One turn moves every row onto another: examples first, then more rows asked
Q_56: -2.30; +0.65; -1.58; +0.29; +0.19; +1.70; -0.83; -2.49; +0.55; -0.88; +1.51; +1.12; +2.00; +1.34; -0.14; -2.58; +1.17; +0.71; -1.76; +2.91; +2.19; -0.27; -1.61
Q_959: -1.50; -2.33; +2.11; -2.33; +0.22; +3.00; +0.17; -2.81; -1.08; -0.17; -0.41; +2.98; -0.82; +0.20; +0.83; +0.03; +1.72; +0.72; -0.08; +1.31; +0.91; -1.59; -1.24
Q_533: -0.54; -1.79; +1.13; -3.58; +1.65; +1.63; -2.37; -1.24; -0.08; -1.67; +0.71; -2.05; +0.34; +0.90; +1.81; -4.28; +0.18; -0.71; -0.61; +2.47; +3.98; -0.96; -0.11
Q_470: -1.95; -1.94; +1.90; -3.90; -0.27; +2.09; -1.72; -1.12; +0.58; -0.39; +0.64; +0.44; +1.38; -1.05; +0.34; -1.55; +2.70; -0.96; +0.13; +4.10; +3.28; -1.42; -1.33
Q_459: -0.54; -0.48; +0.40; -1.16; +0.91; +4.10; -0.46; -1.19; -0.21; -1.76; -2.21; -1.83; +0.84; +0.31; -0.64; -2.67; +0.80; +2.07; -2.29; +2.54; +1.19; -2.09; -1.06
Q_493: -3.86; -0.53; -0.82; -1.42; +1.32; +1.24; -0.75; -1.62; +1.92; +2.22; -0.23; -1.15; +0.61; +0.26; +0.33; +0.08; +2.29; +0.64; -1.05; +1.07; +2.31; +0.61; -0.56
Q_672: -0.85; +0.28; +0.84; -2.32; +1.85; +0.76; +0.70; -2.76; -0.71; +0.82; -0.82; +3.45; -1.11; +0.60; +0.12; -0.65; +0.91; +0.99; +0.46; +2.35; +3.24; -1.39; +0.52
Q_371: -2.68; -0.70; -2.29; -1.37; +1.30; +1.61; -1.55; -2.80; -0.38; -0.77; +1.75; -0.10; +2.26; +0.25; -0.46; -0.42; +1.49; +2.99; -0.19; -0.66; +2.46; -0.81; +0.27
Q_813: -0.47; +0.72; -0.68; -2.46; +1.57; -0.03; -1.86; -2.00; +0.22; +1.12; +1.23; +1.37; +1.60; +1.09; +0.86; -1.33; +0.26; -1.37; +1.08; +2.25; +2.35; -3.40; -1.12
Q_18: -0.68; -1.61; +2.36; -3.31; +1.36; +0.82; -2.25; -0.97; +1.09; -1.61; -0.35; +0.56; +0.09; -0.65; -0.99; +0.44; +0.70; +2.19; +1.55; +2.22; +0.86; -2.16; +0.21
Q_164: -3.42; +0.31; -1.24; -2.94; +2.77; +2.31; -0.90; -2.66; -1.10; +0.79; +0.66; -0.36; -1.47; +0.91; -0.17; -1.76; +1.38; +0.85; -1.00; +0.41; +1.86; -4.28; -0.16
Q_432: +1.68; -0.22; +1.18; -1.30; +2.80; +1.90; -0.43; -1.61; -0.14; -1.57; -0.60; -1.78; +0.00; +1.18; +0.33; -2.49; +0.91; +3.76; -1.05; +1.74; +1.88; -1.13; -0.05
Q_530: -1.35; -1.54; +1.83; -2.03; -0.12; +3.54; -2.47; -0.16; +0.01; -1.53; +1.70; -0.53; +0.34; -2.00; +1.60; -3.42; -0.93; +1.78; -0.53; +1.79; +2.76; -0.90; -0.78
Q_473: -3.16; -0.34; +0.46; -4.00; +1.09; +3.69; +0.16; -1.13; +1.74; +0.88; +2.32; +0.44; +0.90; -0.24; +0.56; -1.07; -1.87; +1.18; -1.63; +2.52; +3.08; -1.03; -1.26
Q_615: -2.84; -1.76; +0.74; -2.86; -0.67; +1.28; -0.74; -3.53; +1.19; +2.34; -0.05; -0.37; +0.97; +0.14; +1.49; +0.82; +2.62; +2.63; -0.55; +2.30; +2.73; -2.14; -1.13
Q_927: -0.31; -2.25; +1.20; -3.43; +1.74; +1.86; -2.59; -0.14; +0.44; +0.16; -0.13; -0.15; +0.72; +0.59; -0.95; -2.26; -0.12; +1.06; +0.89; +3.90; +0.51; +0.19; -0.27
Q_776: -2.20; -1.19; +2.75; -5.40; +0.59; +1.47; -0.92; -2.05; -0.10; +0.77; +0.58; -1.54; +1.15; +0.77; +0.98; -1.44; -2.35; +1.75; -0.02; +1.52; +2.59; -1.12; -0.38
Q_234: -3.99; -1.08; +0.10; +0.43; -0.32; +1.39; -0.73; -3.10; +2.27; +0.17; +1.26; +1.19; -0.10; +0.27; +0.95; -0.73; -0.57; +0.91; -0.56; +1.13; +3.52; -1.31; -1.57
Q_454: -0.12; -0.62; +0.18; -2.44; -0.48; +1.76; -1.54; -0.10; -0.21; +1.22; +1.02; -2.22; -1.02; +1.03; +2.38; -1.25; -0.95; +0.17; -2.18; +0.64; +2.40; -0.08; +0.03
Q_735: -0.08; -3.54; +0.98; -2.05; +1.53; +1.57; -0.03; -2.82; -0.74; -0.44; +0.00; +1.77; +0.78; +1.41; -0.76; +0.32; +2.40; -0.57; +0.56; +1.76; +2.65; -0.89; -0.10
Q_556: -1.89; -0.34; -0.22; -1.78; -0.05; +2.84; +0.94; -2.29; +0.00; -1.06; -0.60; +2.29; +0.95; +0.60; -1.22; +0.52; +1.78; +0.34; +0.71; +1.98; +3.92; -0.81; -2.00
Q_463: -0.36; -1.31; +1.46; -0.90; +1.57; +2.84; -1.30; -1.88; +0.47; -3.33; +0.45; -0.26; +0.39; -0.57; +0.67; -2.41; +3.04; +1.11; +1.23; +1.21; +3.46; -3.08; -0.53
Q_988: +0.37; -1.44; +0.55; -0.11; +0.92; +1.63; -0.99; -2.39; -2.79; +2.59; -0.06; -0.46; -0.64; +0.36; +0.83; +0.13; +1.38; +0.67; +0.04; +2.53; +3.70; -0.48; -0.84
Q_305: -2.06; -1.60; +1.55; -3.82; +0.47; +4.11; -0.17; -0.93; +2.02; +0.62; +1.24; -1.79; +1.95; +0.31; +0.23; -1.47; -1.23; +0.42; +1.20; +1.60; +2.75; -1.26; +1.06
Q_181: -0.62; -1.41; -1.06; -4.67; +2.10; +1.88; -0.92; -2.37; +0.78; +1.10; +0.69; +0.02; +1.96; +1.19; +1.49; -1.71; -2.16; +1.33; +0.83; +2.15; +4.31; -1.48; -0.13
Q_960: -2.62; +0.27; +0.84; -3.48; -0.52; +3.83; -2.60; -1.96; -1.88; +0.24; +1.86; -0.36; +0.19; +1.40; +0.36; +0.61; -0.66; +1.17; -0.96; +0.48; +4.30; -1.71; -0.17
Q_691: -1.75; -0.48; -0.07; -2.28; +0.56; +3.58; -0.61; -3.08; -1.74; +1.29; +2.43; -0.63; +0.96; +1.47; +0.87; -1.50; -0.06; +0.33; +0.57; +1.43; +4.08; -1.34; +2.84
Q_870: -1.15; +0.61; +0.61; -0.18; +2.72; +1.73; -0.39; -1.60; -0.70; -0.68; -1.51; -0.81; -0.06; -0.86; +0.15; -1.69; -1.65; +2.24; -2.31; +1.43; +2.69; -2.31; -1.70
Q_123: -1.48; -0.28; -0.81; -1.06; +1.06; +3.80; -1.36; -3.38; +0.22; +0.41; -0.76; -2.72; +2.59; +0.53; +1.76; -0.80; +1.93; +2.57; -1.24; +2.23; +3.49; -2.81; +0.31
Q_219: -2.68; -1.04; -1.92; -1.52; -0.10; +2.94; -0.99; -0.88; -0.17; +0.99; -0.15; -1.22; -2.86; +0.65; -0.20; -1.38; -0.54; +1.01; -0.51; +0.04; +3.40; -0.54; -0.85
Q_817: -1.53; -2.77; +0.92; -0.80; +2.00; +3.19; -1.37; -2.04; -0.44; -1.81; -0.01; -0.24; +0.78; +0.90; -0.28; -3.53; -0.30; +1.23; +1.96; +1.65; +0.20; -0.36; -0.35
Q_434: -2.95; +1.25; +0.20; -1.79; +0.30; +0.48; -1.15; -1.89; +1.93; +0.56; +0.07; -0.76; -1.70; +1.28; +0.65; -2.05; -1.21; +0.40; -1.85; +2.62; +3.76; -2.59; -0.38
Q_972: +0.40; +0.24; -1.33; -1.04; +1.30; +1.00; -1.92; -2.16; +0.63; -0.15; +0.40; +1.34; -2.01; +1.02; +0.91; -1.51; -0.37; +1.69; -0.07; +1.88; +3.27; -4.51; -1.09
Q_675: -3.36; -2.00; +1.96; -2.66; +1.00; +2.07; +0.61; -3.65; +0.61; -1.56; -0.74; -0.82; +0.51; +1.15; -0.01; -2.56; +1.57; +0.65; +1.44; +3.32; +0.60; -0.97; -0.73
Q_791: -1.36; -2.71; +1.01; -3.70; -0.58; +2.41; +0.46; -2.39; +1.54; -2.28; +0.32; -1.57; -1.27; +0.15; +1.79; -1.64; -0.22; +1.46; +0.16; +3.23; +1.17; -0.88; -1.21
Q_583: -1.11; +0.02; +0.29; -1.04; +1.37; +2.06; -2.47; -2.34; -1.87; -1.20; +0.46; -0.31; -0.09; +2.04; -1.45; -0.94; +1.52; +2.13; -0.50; -0.79; +2.95; -3.43; +0.83
Q_980: -1.37; +1.13; +1.55; -1.35; +3.08; +2.94; -2.23; -2.03; -0.53; +1.90; +1.25; -1.85; +0.59; +0.67; +0.77; -0.64; +1.58; +3.64; -1.80; +2.13; +2.80; -2.50; -0.49
Q_245: -0.12; -1.52; -0.82; -1.41; -0.96; +2.97; -0.97; -0.54; -1.27; +1.71; +1.06; -2.78; +0.50; +0.63; +1.47; -2.55; -0.99; +0.11; -0.20; +1.28; +2.38; -0.24; -1.05
Q_546: -1.68; -1.28; +0.78; -2.81; +1.25; +1.81; -1.21; -2.34; +1.05; +3.84; +0.73; -0.02; +1.26; +0.90; +0.33; -0.13; +3.33; +1.58; +0.83; +2.57; +2.25; -2.25; -0.62
Q_297: -0.79; -1.65; +1.53; -3.40; +1.39; +1.17; -1.19; -1.70; +0.05; -3.82; +0.38; -0.77; -0.74; +0.21; +0.34; -0.75; -0.15; +0.27; -1.41; +1.81; +0.41; -2.38; -0.07
Q_235: -0.49; +1.52; -1.37; -0.88; -0.39; +1.37; -1.30; -1.33; +0.96; +0.23; +1.65; -0.22; +2.82; +0.25; +0.48; -2.38; -0.54; +1.68; +2.05; +2.04; +2.98; -1.27; -1.44
Q_13: -2.51; -0.69; +2.73; -1.29; +1.80; +1.08; -2.46; -2.42; -1.46; -2.07; -0.76; +0.73; +0.40; -0.49; +0.14; -3.21; +1.92; +1.38; -1.54; +2.40; +2.47; -1.69; -0.44
Q_683: -0.67; +0.05; +0.20; -1.07; -0.71; +3.52; -0.66; -1.71; -0.73; +0.83; -0.64; +0.16; -0.38; +0.44; +2.71; +1.20; +2.61; -0.43; -1.38; +1.49; +2.49; -0.36; -0.73
Q_318: -1.40; -2.81; +2.69; -2.98; +0.73; +1.12; -1.73; -2.60; +1.06; +0.38; +0.38; +1.26; -0.88; -0.49; +2.34; -2.24; +1.55; +1.93; +1.71; +2.58; +4.08; -0.64; -0.29
Q_820: -1.03; -0.21; -1.12; -2.96; +0.94; +0.48; -0.39; -2.35; -0.53; +2.48; -0.12; -1.26; -0.16; -1.18; +1.79; -0.14; +1.39; +1.84; +1.50; +1.04; +2.02; -3.09; -1.92
Q_269: -2.60; +0.55; +0.02; -0.44; +0.23; +3.02; -0.27; -3.28; -2.12; -1.38; +1.01; -0.24; +0.72; +1.37; -0.38; -2.14; +2.09; +1.48; -1.13; -0.11; +1.64; -2.89; +1.17
Q_113: +0.31; +1.25; -0.73; -0.39; +3.39; +2.76; +0.21; -1.40; +0.76; -1.53; -0.79; -1.27; +2.05; +0.84; +1.29; -2.24; +0.47; +0.59; -0.46; +1.02; +2.38; -1.19; -1.00
Q_764: -0.24; +0.97; -2.39; -3.31; +0.10; +0.60; -0.43; -0.92; -2.10; +0.49; +1.66; -0.88; +0.65; +0.24; +0.98; -1.64; +0.79; +0.51; -0.25; +1.04; +1.57; +0.27; +0.22

Q_297 -> Q_18
Q_735 -> Q_305
Q_672 -> Q_181
Now find these:
Q_164 -> Q_820
Q_615 -> Q_454
Q_463 -> Q_470
Q_988 -> Q_691
Q_813 -> Q_235

